4,0,-9,1
-4,26,46,3
result: 0

45,4,21,9 result: 4

26,37,-41,-32
0,-4,3,3
result: 37

-12,43,-10,15 result: 43

19,-5,2,44 result: -5

21,-34,-15,0 result: -34

-15,43,-19,12
26,13,10,46
result: 43

45,-12,-22,39 result: -12

-19,-4,24,-35 result: -4
---
-43	17	10	-46	-13 | 10
2	-21	-36	-29	34 | -36
47	23	18	12	11 | 18
11	39	-3	-2	34 | -3
33	-39	-23	-19	25 | -23
-17	30	11	-27	-46 | 11
24	33	-30	-34	-6 | -30
-29	-5	38	28	7 | 38
17	-3	-14	-38	-21 | -14
13	16	-12	-45	21 | -12
---
[[ -1   0  21   9 -14  16  10  -7  18 -37 -10  19]
 [ 10  -5 -20   4 -32 -10 -19 -19  24 -13   6   2]
 [  1  10  -6 -27  36  -8 -13  14  15  -9  12  -4]
 [ 14 -12  21  16   6 -11 -24  -7  20   8 -20 -13]
 [-14  16 -26 -19   0   7  23   8 -20  -7  23  10]
 [ -2  -1  22   5 -12  19   9  -3  19 -38  -9  21]
 [ 12 -14  -8  22 -29 -13 -17 -19   3  20  -8 -12]
 [  6  24  -4   1  25 -23  -8 -10  24 -25   6 -10]
 [ -1  -9   9  32 -33   6  15 -16 -17  11 -15   2]
 [  1 -11   6  27 -35   6   8 -16 -10   8 -13   3]]
2

[[ -6  14 -21  -7 -15   7   5]
 [  3   1  -2   2  -2   4   4]
 [ 19 -14  31  10  25  -9  -7]
 [ -9  17 -26  -8 -19   8   6]
 [ 19  -6   0  19  -4  22  41]]
4

[[ -4  -7 -36  -3  -9   9 -14   4  -1 -13]
 [-14  -7  14  20   7  13 -12  -5   4 -12]
 [ -1   8  -9  46   9 -12   7 -27  -2 -14]
 [  5  -4 -40  -7 -11  -4  -5  -4  -5 -11]
 [-12 -18  20 -42 -12  24 -27  21   0  -3]
 [  5  -2 -29   4  -1   5  -9  -6  -1  -3]
 [ -5 -17  26 -38 -16  16 -22  20  -5   8]]
-12

[[ -1  24  15  13   2   0  -6   9]
 [-25 -17  -9  45   9 -26 -21 -12]
 [ 12  26  -5 -31  24  17  15  29]
 [-12   1   4  21  21 -16 -23  -5]
 [-31   8   1  22  31 -36 -33   3]]
-12

[[  5 -33   4  17 -30 -23 -14 -43]
 [ 13  10 -26 -19 -17 -48  -5   8]
 [-15  -3  11  -3 -10   9  -1   2]
 [-38  36   5 -10  29  16 -30   6]
 [ 16   3 -15 -15  -6 -46 -10   6]
 [ 10  12   6   2 -30  19   8  27]
 [  4   8 -21 -14  -2 -36  -9   8]]
8
---
[[ -4 -11  -9 -36]
 [-21 -11 -13   2]
 [ 19  37 -11 -30]] ans = -11

[[  1  -5 -22 -11 -29 -16  31]
 [ 31  34 -35 -26 -20 -19  41]] ans = -19

[-43  18 -24  -2 -11 -14   3] ans = -14

[  2 -33  -7   4   1] ans = 4

[-34  18 -16   7] ans = -16

[-45   8  21  -4 -40 -18] ans = -40

[[-47 -16  23 -33  -7]
 [-19  22  -1  18  22]] ans = 18

[[ 25 -12   5 -10  16   8]
 [ 44   7  -3 -43 -15 -12]] ans = -15

[[ -7  17  -6 -34 -22 -15  18]
 [ -6  -4 -17   8   0  -3  -3]
 [  0  -8 -17  -1 -13  11  -6]] ans = 11
---
array([[-1.42, -1.47, -0.51,  0.66,  0.74,  1.24, -0.41],
       [-1.78, -0.01, -1.85, -0.59,  0.75,  0.17, -0.56]]) -> 1.24, -1.85

array([ 118.58,   48.67,  150.19, -147.49,  121.68,   42.37]) -> 150.19, -147.49

array([[ 16.7,  -1.6,  -5.6,  -9.6],
       [ 11.3,  -5.4,  -6.4,  -5.4],
       [ -4.6, -13.5,  -5.8,  -2.9]]) -> 16.7, -13.5

array([ 0.15, -0.06, -0.09, -0.11, -0.10, -0.10,  0.02]) -> 0.15, -0.11

array([-101.4,   55.9,   32.4,   92.0,  -89.9,  101.9]) -> 101.9, -101.4

array([[  52.11,  114.05,   91.43,   32.08],
       [-198.85,  -25.63,   19.31,   54.05]]) -> 114.05, -198.85
